Each path below is one point turned by a fixed rotation once a step. After each direction that follows a path, write how fast that rotation turns it, in deg/step (0 if it stays still).
Each turn is a multiple of 5 degrees from 10 to 175, or 0.
Each row of a path follows its step; steps can be skipped.
Rotation 1:
step 5: 21  -3  17  -9  0  -2  2  19  -3  -4  1  -5  -1  -8  -12  -9  6  -5  7  -15  1  -5  -15  -5  12  2  0  16  13  -7  -1  5  16  33  7  12  7  1  10  7  11  -12  -5  4  12  7  -8  -1  0  5
step 10: 2  -2  -13  10  8  7  0  19  9  11  10  0  6  -15  -16  5  12  3  -1  -14  -3  -1  -3  -14  0  -13  2  -8  3  -9  -9  13  -3  12  -8  18  9  0  3  7  12  6  8  13  20  -5  19  9  15  -15
step 14: 10  -4  23  -15  3  -4  0  -5  2  -4  -9  13  12  17  -1  15  5  -21  1  14  -1  1  -17  4  -4  17  -4  6  -17  -14  -2  3  -1  -10  2  -1  3  -19  2  -12  4  3  1  7  14  -1  11  -12  -11  13
step 19: -1  -6  -4  -6  -23  1  -3  -15  13  9  -20  12  18  1  12  -6  5  -12  2  16  -10  4  9  1  -14  -4  17  4  6  3  5  21  -5  -8  2  1  1  -7  -8  -13  2  1  2  5  10  -5  22  -7  2  -17
step 20: 2  18  -9  9  16  6  5  -2  13  1  13  18  6  -8  -15  7  6  5  6  1  19  -10  -4  5  14  -15  16  -27  -7  -7  8  13  3  -10  2  9  -12  18  3  -9  -7  5  -8  4  -5  -3  2  2  2  6
step 27: -3  21  -2  -2  -12  11  2  7  9  -2  -11  -3  7  -5  13  -1  -2  -9  11  0  15  -12  -13  -2  0  2  -9  3  -8  7  23  -2  2  -3  4  19  -5  -10  2  -24  6  -3  -3  2  -24  2  -13  5  11  19
step 29: 2  13  -6  2  -14  8  18  -1  6  28  0  -2  -10  -12  7  -5  3  0  -5  19  10  -7  3  8  -24  -9  -4  2  -3  8  11  4  -2  -13  -1  10  3  -8  -6  14  0  5  -12  13  -16  13  -1  -10  12  -3
step 35: 0  0  1  -1  4  18  -9  17  14  -3  16  -10  -3  14  -5  -27  14  0  1  13  -13  7  9  3  10  2  6  4  12  -20  -2  -10  -3  17  -8  6  12  -5  -2  -3  6  -10  16  -7  -8  4  4  1  13  7
step 36: 16  13  4  6  -17  -3  -9  4  -13  -7  2  0  -5  4  -6  -2  -8  9  3  9  11  -7  -18  24  -3  5  -9  -5  10  0  14  -16  -9  -3  15  -6  12  -7  0  18  -16  -9  -8  9  3  16  -8  5  -12  -4
Speeds:
-3  -5  -1  0  0  4  2  1  -2  -3  -4  -4  2  3  -2  -2  -4  -3  2  -2  0  0  -5  -3  -1  -1  1  4  3  4  -2  3  -1  -6  -1  2  -1  2  8  -1  0  -5  -1  -2  -1  -2  -7  3  -4  -1
115
-3  1  -5  -3  3  1  1  4  7  0  -4  -3  6  -1  -4  3  1  2  -4  4  3  -2  -1  2  0  7  1  2  -2  1  0  0  0  4  -4  -5  -3  0  -1  0  1  -4  0  -3  -4  1  4  1  -4  0
140
2  2  0  0  -2  -1  4  -4  -3  -1  7  -3  6  -2  -5  2  3  -1  1  -5  5  1  0  -1  -1  0  -2  -4  5  -6  -1  -4  -1  4  -3  -1  2  4  2  -2  0  -3  -4  -2  0  -2  0  4  -1  -4
140
3  -1  -7  -2  1  1  -5  -1  -9  -5  1  -2  3  -2  -1  -3  -4  -5  -2  1  -1  2  3  2  1  -1  0  2  -3  -4  2  0  -1  2  -2  1  1  -4  -3  -1  1  3  2  -4  -1  5  -1  4  -1  3
40
-2  -2  -3  7  0  3  0  -5  -1  4  1  7  5  -4  4  2  -3  1  1  4  3  3  1  -3  0  2  1  4  -2  -3  0  4  -2  1  0  4  -3  5  0  7  2  -1  2  1  0  -2  0  3  1  -2
35
4  1  -1  -2  0  -1  8  0  -2  1  -2  2  1  -1  2  -1  2  0  1  1  3  1  -1  -4  -5  0  4  -2  3  2  2  -5  -5  -2  0  0  -5  -9  -3  1  2  -2  2  -3  5  0  -2  -2  -3  1
145
-1  -2  1  -2  -2  -2  -1  3  2  -2  4  7  3  3  1  -1  2  -4  1  1  -2  2  0  4  0  3  0  -1  -3  0  4  -1  -8  -2  6  -3  2  3  -2  -6  4  -1  4  0  -4  -5  -4  2  -1  -1
135
Rotation 2:
step 2: 11  14  -3  -5  13  -4  -16  14  6  -17  28  23  6  -1  -5  18  -4  18  -5  -9  -13  -10  5  -31  5  12  0  -4  8  3  -6  10  2  -3  4  -5  -5  11  2  5  4  9  -2  1  18  -8  7  0  -1  -20
step 11: -11  18  -2  0  5  -2  0  -15  19  0  12  7  8  10  -9  9  -10  -1  10  -19  -10  -4  -4  -8  4  -6  8  -9  3  16  4  24  5  -7  8  0  5  6  10  37  24  9  3  -10  -12  -2  5  8  -11  5
step 12: 14  1  5  10  3  -3  -10  -4  9  -11  19  9  8  5  -15  8  -18  9  -6  1  2  -1  -2  16  -12  -10  4  -6  -17  14  -14  -1  8  -19  -8  -21  -6  18  4  7  3  26  5  8  -14  -8  -2  -5  -20  14
step 19: 3  -2  -1  -11  -18  -12  -2  10  18  -3  10  1  -1  2  9  19  3  18  -4  4  20  1  5  18  8  13  5  5  7  -5  -1  -6  -31  -9  21  -1  -5  19  0  7  16  -11  0  -1  -15  -8  -5  -9  0  18
step 20: -9  6  -5  -9  -1  -4  26  -1  4  -9  14  -8  20  3  -8  -2  15  1  0  -13  6  5  21  -11  23  14  0  21  7  1  -9  15  -6  -5  15  -1  -16  20  8  2  12  11  -4  -3  -10  -6  -2  -6  -19  2
step 22: 6  9  -11  15  9  7  7  0  13  -12  15  12  11  6  8  6  5  3  -11  -16  -5  2  24  2  2  -1  0  15  6  2  4  12  -29  -28  18  -1  5  19  10  3  17  4  0  6  12  3  4  -6  -1  17
step 27: -13  12  -15  -3  3  -17  6  4  0  12  -16  -2  -21  1  1  -13  4  -3  -12  -6  0  9  5  18  -7  -8  -8  5  -4  1  -1  24  7  2  14  -9  6  22  16  4  7  -15  -1  -4  20  -26  12  -7  -10  -5
step 29: 2  0  -4  -26  -3  -10  7  -2  -5  -7  -1  16  -10  2  5  -13  -3  -5  8  -13  11  -10  9  -1  11  17  -2  3  -6  11  11  9  4  -16  -6  -14  4  13  15  10  12  -23  11  -11  7  -29  -2  -15  -17  -4
step 33: 5  10  33  15  13  7  -5  13  4  -12  2  8  12  -6  -17  -4  8  20  -7  7  16  -16  7  4  -9  -4  -1  0  -8  4  -3  10  -8  -3  1  20  -13  14  13  3  12  11  0  -1  12  -14  22  -7  -4  10
Speeds:
0  3  -2  -2  -4  -1  -2  -2  2  1  -6  0  -4  -3  6  4  -2  1  5  -3  0  5  1  1  -1  1  0  -7  1  0  1  2  -4  -1  -1  0  1  -1  4  6  3  -3  0  1  2  -2  2  2  7  -2
135
-1  -3  -3  -1  3  5  0  -1  0  3  2  0  4  -5  0  0  1  -4  0  0  2  -2  2  0  -2  6  5  -2  0  -5  1  3  2  0  -2  -5  0  -1  9  3  -6  2  -1  -3  -6  -1  0  -3  2  0
125
1  0  -6  -2  0  0  -1  -5  -3  0  -1  -1  2  5  -3  1  -1  4  1  -6  2  2  -1  2  -4  2  5  -1  -2  7  -1  -3  -5  3  5  1  0  -3  1  -3  -3  3  -1  -2  -2  -1  2  5  -3  2
10
-4  -3  -5  2  -4  2  -5  1  2  -2  1  0  -7  1  1  2  -3  5  -2  -3  -6  2  5  2  -2  3  0  2  1  -2  -2  -3  0  -4  -2  -6  -2  1  1  -3  -1  1  1  1  4  -3  -3  -3  -5  -3
145
6  2  -2  -3  0  1  2  0  -5  1  0  -3  -2  -2  3  2  -2  -2  -1  -3  -2  1  -7  2  3  -5  -5  0  4  -2  -5  0  2  0  2  -3  3  -2  0  -1  2  4  -2  -2  -4  -3  4  -6  -4  -4
160
-2  -2  5  2  2  2  1  -1  0  -2  -5  -5  2  -4  0  1  -1  -1  -1  -2  2  3  -1  0  5  1  1  -2  6  2  1  -1  1  0  -1  6  -6  0  4  -5  0  -2  0  -2  2  -8  -4  0  -4  3
110
-4  -1  4  -5  -1  1  2  0  -3  3  2  -2  2  2  1  1  -6  0  -6  4  2  3  -1  1  -6  -4  -2  -2  -4  4  -2  3  -3  0  -3  -1  -3  1  3  -2  -2  -4  -4  0  4  1  2  -6  2  0
125
Rotation 3:
step 1: -6  15  18  2  -5  -4  3  -18  -1  -2  5  3  17  -5  -13  3  -3  3  -8  5  -6  -10  -7  6  14  -13  4  -20  -2  10  17  21  -12  5  0  -18  12  -18  8  -2  -7  8  0  -2  -18  3  5  -5  14  -2
step 13: -1  6  3  -6  14  7  -5  6  12  -3  -9  -8  25  -1  -3  12  -6  2  -1  -1  -3  -6  -3  -5  10  6  0  19  -4  4  16  -7  -20  -15  -13  0  8  -1  -1  26  2  -9  4  17  13  9  19  2  12  0
step 16: 17  10  -9  -3  4  2  -1  -6  4  -5  15  -17  10  14  3  6  -22  20  -6  -10  -11  6  -7  -4  10  11  -12  -8  0  3  18  2  -1  -24  -4  8  1  8  -13  -3  -1  -2  5  25  -7  -1  9  -3  5  4
step 17: -8  -3  9  12  -3  -18  3  -1  -6  -3  -9  4  11  -9  9  -7  -6  6  -3  11  4  -19  -17  -6  3  4  9  -4  -10  10  4  24  1  10  1  -30  11  -1  23  7  6  -4  -18  3  -7  -5  4  2  8  -7
step 20: 4  -1  -9  29  -5  -18  4  -12  -7  -23  -2  4  8  -7  17  -7  -5  17  -4  -13  18  -8  4  -17  -1  2  8  -3  -2  3  -8  -6  1  16  -6  -6  13  14  -3  10  8  0  1  7  0  -13  1  -10  -1  1
step 23: 1  10  4  5  -7  6  -7  12  -7  -23  4  -5  5  -5  10  9  1  7  3  -11  33  11  -2  -11  16  -5  -6  6  9  -15  -14  6  -8  6  2  -3  -9  14  -9  9  -1  -4  7  -6  9  3  -16  -14  -12  -1
step 25: 8  -3  -4  2  -12  -6  -6  10  11  7  -11  7  6  10  5  -12  -11  10  -6  5  -21  -13  16  1  10  6  2  4  -1  -3  -3  -13  7  9  5  -16  1  9  -2  4  -2  13  11  -6  4  0  -8  11  38  13
step 34: -7  5  4  -3  -3  -3  4  -6  -3  -13  -8  -1  23  9  -7  0  -19  -20  1  0  15  1  4  4  11  -2  1  -11  0  -11  17  -15  1  -11  21  11  -2  -5  11  -8  -16  -4  6  -12  0  18  0  -8  4  21
step 37: 1  1  15  -11  -6  -4  15  -17  8  1  1  8  4  12  -2  -3  -15  11  -5  -2  -14  -19  -19  3  5  -12  -1  2  -8  -7  5  -4  -3  -6  13  6  -1  -3  10  -5  -22  -25  -2  -16  1  7  -5  -19  10  -5
Speeds:
-3  7  -2  4  -4  2  1  -2  0  -5  5  -2  1  0  2  0  -4  -2  3  3  1  1  0  -3  -2  -5  2  -1  -2  2  2  2  -6  0  -3  3  -2  2  -3  0  5  7  0  4  -3  -1  5  0  2  0
95
4  -2  7  0  -1  1  0  -3  -2  2  -3  2  3  0  0  -1  0  4  5  5  -4  2  1  0  0  0  2  2  1  4  0  0  2  1  3  -1  -1  2  1  -6  5  3  -6  -1  2  -5  0  -8  1  1
140
3  2  0  -6  1  0  3  3  -3  0  -5  -5  -1  3  4  1  -3  0  -2  2  6  0  0  -2  -2  1  1  -5  4  -2  -4  2  0  6  -3  0  0  -1  0  1  3  -6  -3  -1  -4  -4  4  -1  4  1
120
4  -7  -2  -2  -1  6  1  -4  2  -3  -1  -3  1  3  -3  1  1  -1  4  -1  0  -1  -1  -3  -5  -3  0  2  1  -6  2  -2  -1  -6  2  2  -6  -1  1  5  -1  -3  -3  3  1  2  3  -4  -1  -2
135
2  -3  -1  -3  3  0  -6  4  5  -2  -1  0  -5  -2  1  1  2  3  3  2  -3  -1  -4  3  2  -3  -2  -1  0  0  3  -3  -7  1  -4  3  5  -1  -1  -2  3  -1  -1  0  -4  3  3  -4  -4  6
130
4  0  0  3  0  -1  -2  0  -4  -3  2  -1  -3  -6  2  0  1  -1  -1  -7  -3  4  1  1  -3  1  -3  2  4  -1  2  5  4  3  2  6  -1  -1  -6  1  -1  -2  -1  6  0  -4  -3  -4  -1  2
90
Rotation 4:
step 5: -19  15  -4  9  -9  8  -2  8  7  22  -4  -3  21  -6  0  0  -3  7  12  1  2  -2  -13  7  5  2  -6  -10  16  -16  6  5  -14  -14  3  -7  -6  16  12  14  11  -10  4  11  0  -11  -4  2  -14  0
step 8: -7  18  17  5  -9  14  0  -7  8  -9  -3  -8  14  1  -3  0  12  7  -3  -2  5  -7  -14  -13  2  -5  -9  -12  -14  2  -1  13  -2  -5  4  4  17  10  -8  7  18  14  6  1  -25  -6  -15  -2  -5  6
step 10: 0  -12  10  -3  -9  -3  5  18  -5  -4  -11  7  4  -6  -20  -13  7  -21  -6  -8  -3  -6  -16  -2  -2  18  2  2  -6  4  5  -13  3  8  -6  13  5  -5  -4  -12  -1  -29  -4  6  7  12  -13  -6  10  -1
step 12: 1  10  -16  -4  -8  4  -12  -11  -9  17  -16  16  -6  -6  -4  15  -1  -8  1  7  11  -9  9  -19  2  -2  -9  -8  10  2  -1  -1  -4  6  6  -1  -12  -3  3  -10  -2  19  -13  -5  1  1  -22  -20  -10  -5
step 16: -14  7  8  -1  8  0  -16  -3  20  3  4  -2  -9  1  9  -9  0  -3  -10  5  -5  -11  -2  -2  3  -7  10  0  1  -11  5  10  16  -8  28  2  -19  1  -7  -12  3  7  -4  6  -18  -7  2  5  -6  23
step 25: 6  -14  -5  -10  -3  -13  4  5  12  -5  -2  15  8  2  -7  14  0  0  -9  8  -11  5  2  -15  8  5  -12  -4  11  -5  15  -24  3  1  -23  13  -4  0  6  13  6  -3  7  0  2  -2  17  -10  -7  18
step 32: -17  -1  28  -10  17  7  -4  -6  -17  7  -4  5  -8  -1  -8  -7  -10  -1  1  17  -5  -8  -9  -10  1  -6  -14  7  10  11  -2  3  3  -23  -6  2  -5  -2  9  2  -22  -1  -1  6  3  -9  10  0  2  6
step 35: -6  14  21  -2  1  -11  7  17  12  -1  0  4  -8  -24  -16  2  -12  14  -16  3  -3  -11  4  -1  5  17  -2  8  -4  5  -8  0  0  -10  19  3  -5  -12  -9  -1  -12  -12  14  0  -10  0  3  5  -3  3
step 36: 13  -7  21  10  -22  5  -12  -1  -3  -6  -6  9  1  -5  22  1  -8  14  -3  -2  -4  0  -3  -7  -2  -21  -4  -7  3  -12  -3  17  -2  0  -4  -2  14  3  7  6  3  3  3  -10  12  16  10  2  -4  20
Speeds:
0  1  3  -3  0  0  4  1  3  -1  3  3  8  6  4  -1  2  -1  4  -6  1  -1  5  0  -4  -2  -5  -2  3  -3  2  -1  2  -2  -3  1  -6  2  5  -1  1  -2  -1  2  2  -2  -2  -4  -1  1
90
-4  -7  3  -1  -2  -4  4  3  -4  5  -4  0  -2  -1  -1  3  2  1  0  0  2  1  1  2  5  5  -4  -4  1  2  8  3  3  -3  -1  -4  0  -1  0  1  2  1  1  0  -5  0  -3  1  2  -3
145
-3  3  -2  -5  4  -2  -1  -2  -4  -1  -2  -2  -1  6  4  5  2  2  1  1  1  -6  0  2  0  -4  1  0  -6  -2  1  4  4  -1  2  7  2  -2  1  3  -1  -3  2  4  -2  3  2  2  1  -2
140
1  -1  -5  4  1  2  -2  2  -1  2  2  4  -1  0  5  -6  0  1  0  4  -1  0  -3  4  -2  1  -5  7  2  1  0  8  6  -3  -3  -1  2  2  0  5  -1  -3  -2  -2  0  0  -1  -3  -3  0
175
0  3  -2  -4  0  3  5  2  4  -1  4  5  -4  -2  -9  1  4  -3  0  -1  -2  2  0  -1  2  0  -3  -1  1  -2  -3  1  -1  0  1  1  5  3  2  6  1  -5  2  4  -5  1  -1  2  0  2
145
5  -5  -2  -3  0  3  1  4  -2  4  2  3  -4  5  3  3  -2  1  2  1  0  5  1  -1  2  -2  2  0  4  -2  -2  3  -1  1  1  5  -2  0  -5  -6  4  0  2  0  1  7  -4  -2  2  3
120
1  -6  6  -3  -3  3  2  -1  0  0  -3  -2  0  1  -2  -3  0  6  2  -4  3  2  -4  2  1  0  2  7  -4  1  -2  1  -2  1  3  1  -2  6  3  0  -5  0  0  4  -3  3  3  -5  -3  1
115
Rotation 5:
step 0: -9  13  17  -16  -4  15  14  2  -3  8  3  15  -5  -7  0  -1  16  -12  1  -6  4  2  -7  -11  -17  11  -28  -7  -6  2  6  -14  5  -9  10  10  -4  -8  5  -7  10  -9  1  -3  -4  -13  -25  1  3  -5
step 8: 3  -4  -2  11  3  -8  4  -18  -14  -6  -3  -2  -7  0  -3  8  4  -11  2  28  -1  6  3  7  -7  12  -3  16  16  18  24  -1  2  -21  3  -6  3  3  -11  -2  9  -15  -11  4  -5  -3  -8  22  6  5
step 10: -3  -4  8  -7  -19  14  -14  3  -10  2  6  2  -9  -17  9  -4  -9  -24  3  -14  -8  -8  4  -1  6  1  -5  3  -15  -15  -4  2  -12  16  -2  8  -16  -13  -10  -12  10  8  -3  18  -4  11  14  0  -6  10
step 13: -21  10  -7  -2  0  2  4  3  -7  17  10  13  7  5  0  -17  -9  5  1  16  -12  -1  0  -4  -2  -3  2  -24  -3  11  0  1  -6  -9  -4  8  -2  10  -14  -14  17  0  -13  20  1  2  -15  9  -19  -9
step 18: -12  6  -15  -7  -12  2  -13  2  -14  -13  14  -13  8  2  -16  3  9  0  4  4  13  -12  -12  1  -4  -9  2  13  3  -9  7  -3  -20  -5  6  28  9  7  10  -11  9  5  -3  -11  -1  16  -13  6  -13  6
step 24: -14  5  7  15  9  -11  13  -15  -1  -11  -14  -8  8  3  -3  -9  -21  5  3  9  3  -3  -7  20  5  -6  8  1  11  -6  4  23  9  -26  3  0  7  0  4  9  -6  -14  -5  -11  9  7  14  6  -9  -1
step 27: 4  0  32  2  -14  6  7  3  -9  -7  -6  9  -2  -2  -4  4  -3  -14  -1  -3  11  3  -13  3  -14  6  8  18  6  -4  23  9  -8  8  -13  9  -11  5  16  12  -7  3  0  1  10  -4  2  -16  2  20
step 29: 1  -4  -9  0  -11  9  -15  -7  12  5  -5  8  -1  0  0  -21  -8  8  -13  4  -3  -8  10  20  -5  -12  -16  -7  9  -14  15  -11  12  -13  6  6  -7  -13  -12  6  -7  -1  0  8  -6  3  -15  13  -15  -19
step 30: -9  -5  4  15  2  -8  -2  10  -10  -6  12  -9  14  -1  -7  -15  -4  13  5  2  -2  6  -11  -8  -12  -7  3  0  22  32  9  -12  0  6  11  14  -6  7  10  10  7  2  2  3  -11  -23  -2  1  5  -10
Speeds:
4  4  1  3  7  4  3  -3  -2  -3  -6  1  0  1  -1  1  1  -2  5  0  0  0  -1  1  -6  3  3  0  1  3  -5  -3  1  1  -1  0  -3  4  -2  3  0  -5  2  3  5  2  -4  -1  -1  3
95
4  4  4  7  -7  0  -6  0  0  5  4  -2  -3  -2  1  -1  -1  -3  3  0  2  0  1  1  -3  -1  0  -2  -1  -3  -1  -3  4  5  1  5  2  3  -1  1  -3  2  -2  0  3  -1  -2  5  3  -4
40
-4  -1  2  2  6  -2  1  -2  -1  3  3  2  1  -3  -1  1  1  5  0  1  -1  -2  -1  -1  -4  3  4  -1  1  -4  -6  3  -6  4  0  2  2  -5  -2  3  0  -3  -5  -4  -1  -6  -1  1  -1  -3
170
-1  4  -2  4  -4  7  4  -4  4  2  2  -1  -2  -2  -1  3  -4  2  -3  -2  5  4  1  -1  -4  0  -1  2  1  1  -2  -1  -6  0  -2  -1  2  1  -2  2  0  2  1  -2  -3  3  9  -1  -3  1
85
-1  1  3  -1  2  1  4  1  -3  9  -5  -1  0  2  1  -6  -1  1  -2  5  -1  2  -1  -7  1  1  2  1  3  -3  -1  3  2  -2  -3  1  4  0  -2  -2  -4  3  1  2  4  3  3  3  1  4
95
0  0  2  0  -3  0  6  -1  4  1  3  1  1  -4  1  4  1  -6  -4  5  -3  0  1  -2  -1  -1  0  0  2  6  4  0  4  5  -1  1  0  -8  -6  1  -4  0  -2  2  -1  1  -5  -6  0  1
170
